[[131 116 119 132]
 [109 134 136 154]
 [112 127 122 138]
 [139 130 127 133]
 [131 130 138 141]
 [128 113 122 138]
 [123 126 116 125]]
=>
[[116 119 132 131]
 [134 136 154 109]
 [127 122 138 112]
 [130 127 133 139]
 [130 138 141 131]
 [113 122 138 128]
 [126 116 125 123]]

[[112 124 157 139 124 141 114 136 134]
 [128 105 141 152 127 118 155 119 142]
 [101 149 152 111 101 117 109 121 104]
 [143 127 113 127 133 115 133 114 120]]
=>
[[124 157 139 124 141 114 136 134 112]
 [105 141 152 127 118 155 119 142 128]
 [149 152 111 101 117 109 121 104 101]
 [127 113 127 133 115 133 114 120 143]]

[[138 129 114 125]
 [121 126 132 132]
 [128 128 123 105]]
=>
[[129 114 125 138]
 [126 132 132 121]
 [128 123 105 128]]

[[125 104]
 [114 148]
 [143 121]
 [113 124]
 [121 119]
 [137 139]
 [138 122]
 [135 142]
 [133 145]
 [118 119]
 [116 144]
 [142 126]]
=>
[[104 125]
 [148 114]
 [121 143]
 [124 113]
 [119 121]
 [139 137]
 [122 138]
 [142 135]
 [145 133]
 [119 118]
 [144 116]
 [126 142]]

[[130 121 124]
 [124 123 133]
 [127 130 127]
 [135 128 127]
 [134 131 119]
 [121 132 132]
 [144 144 107]
 [119 121 135]
 [125 127 124]
 [154 136 119]
 [113 120 138]]
=>
[[121 124 130]
 [123 133 124]
 [130 127 127]
 [128 127 135]
 [131 119 134]
 [132 132 121]
 [144 107 144]
 [121 135 119]
 [127 124 125]
 [136 119 154]
 [120 138 113]]

[[141 142 139 136 124 132 123 141 118 133 122 120 119 138 135]
 [128 121 122 120 106 130 134 140 107 115 147 127 157 122 124]]
=>
[[142 139 136 124 132 123 141 118 133 122 120 119 138 135 141]
 [121 122 120 106 130 134 140 107 115 147 127 157 122 124 128]]
---
[[120 137 124]
 [143 118 131]
 [101 133 109]
 [109 131 107]]
=>
[[137 124]
 [118 131]]

[[143 143 129 139 129]
 [113 122 120 131 113]
 [126 116 132 102 148]
 [112 122 128 123 128]
 [114 119 129 126 112]]
=>
[[143 129]
 [122 120]]

[[119 123 152]
 [111 119 110]
 [136 137 130]]
=>
[[123 152]
 [119 110]]

[[114 120 112 122]
 [117 112 100 104]
 [125 110 127 119]]
=>
[[120 112]
 [112 100]]

[[121 128 127 115 129]
 [123 121 122 123 120]
 [130 124 129 121 135]
 [131 130 127 125 122]
 [139 130 133 103 129]]
=>
[[128 127]
 [121 122]]

[[134 135 136 133 141]
 [156 128 124 119 119]
 [128 127 143 130 137]
 [134 119 113 131 130]]
=>
[[135 136]
 [128 124]]

[[127 126 151]
 [107 137 130]
 [145 116 114]
 [115 138 124]
 [124 151 108]]
=>
[[126 151]
 [137 130]]
---
[[151 112]
 [119 125]
 [122 102]]
=>
[[119 125]
 [122 102]
 [151 112]]

[[138 119 110 131 148 125 116 149 120]
 [150 115 134 135 140 130 120 122 123]
 [120 136 119 157 117 117 125 134 126]]
=>
[[120 136 119 157 117 117 125 134 126]
 [138 119 110 131 148 125 116 149 120]
 [150 115 134 135 140 130 120 122 123]]

[[123 125 118 139 122 113]
 [120 131 133 114 128 126]
 [121 144 111 134 104 118]
 [135 118 142 117 114 134]
 [118 140 115 127  98 111]
 [125 120 133 125 122 132]
 [114 132 126 120 122 120]
 [128 118 127 134 134 123]
 [138 117 128 130 119 133]
 [130 118 138 122 120 126]
 [119 129 121 139 124 114]]
=>
[[114 132 126 120 122 120]
 [118 140 115 127  98 111]
 [119 129 121 139 124 114]
 [120 131 133 114 128 126]
 [121 144 111 134 104 118]
 [123 125 118 139 122 113]
 [125 120 133 125 122 132]
 [128 118 127 134 134 123]
 [130 118 138 122 120 126]
 [135 118 142 117 114 134]
 [138 117 128 130 119 133]]

[[150 144 125 108 118]
 [125 122 125 126 126]
 [130 143 127 131 130]
 [148 123 131 101 121]
 [116 120 132 137 136]
 [112 105 126 114 139]
 [126 117 125 129 120]
 [129 127 129 128 127]
 [137 131 129 121 123]]
=>
[[112 105 126 114 139]
 [116 120 132 137 136]
 [125 122 125 126 126]
 [126 117 125 129 120]
 [129 127 129 128 127]
 [130 143 127 131 130]
 [137 131 129 121 123]
 [148 123 131 101 121]
 [150 144 125 108 118]]

[[133 125 125 137 121 128 122 119 122 125 128 132]
 [125 122 122 133 123 126 129 122 133 132 128 134]
 [126 124 122 134 123 124 131 122 133 132 126 137]
 [130 127 121 135 124 128 117 120 120 129 130 131]
 [139 128 131 148 104 126 121 120 119 125 118 141]]
=>
[[125 122 122 133 123 126 129 122 133 132 128 134]
 [126 124 122 134 123 124 131 122 133 132 126 137]
 [130 127 121 135 124 128 117 120 120 129 130 131]
 [133 125 125 137 121 128 122 119 122 125 128 132]
 [139 128 131 148 104 126 121 120 119 125 118 141]]

[[124 118 136 126 135 135 132]
 [109 130 121 121 140 137 139]
 [130 113 137 139 124 124 117]
 [129 131 132 128 128 122 126]
 [117 107 155 130 140 125 133]]
=>
[[109 130 121 121 140 137 139]
 [117 107 155 130 140 125 133]
 [124 118 136 126 135 135 132]
 [129 131 132 128 128 122 126]
 [130 113 137 139 124 124 117]]
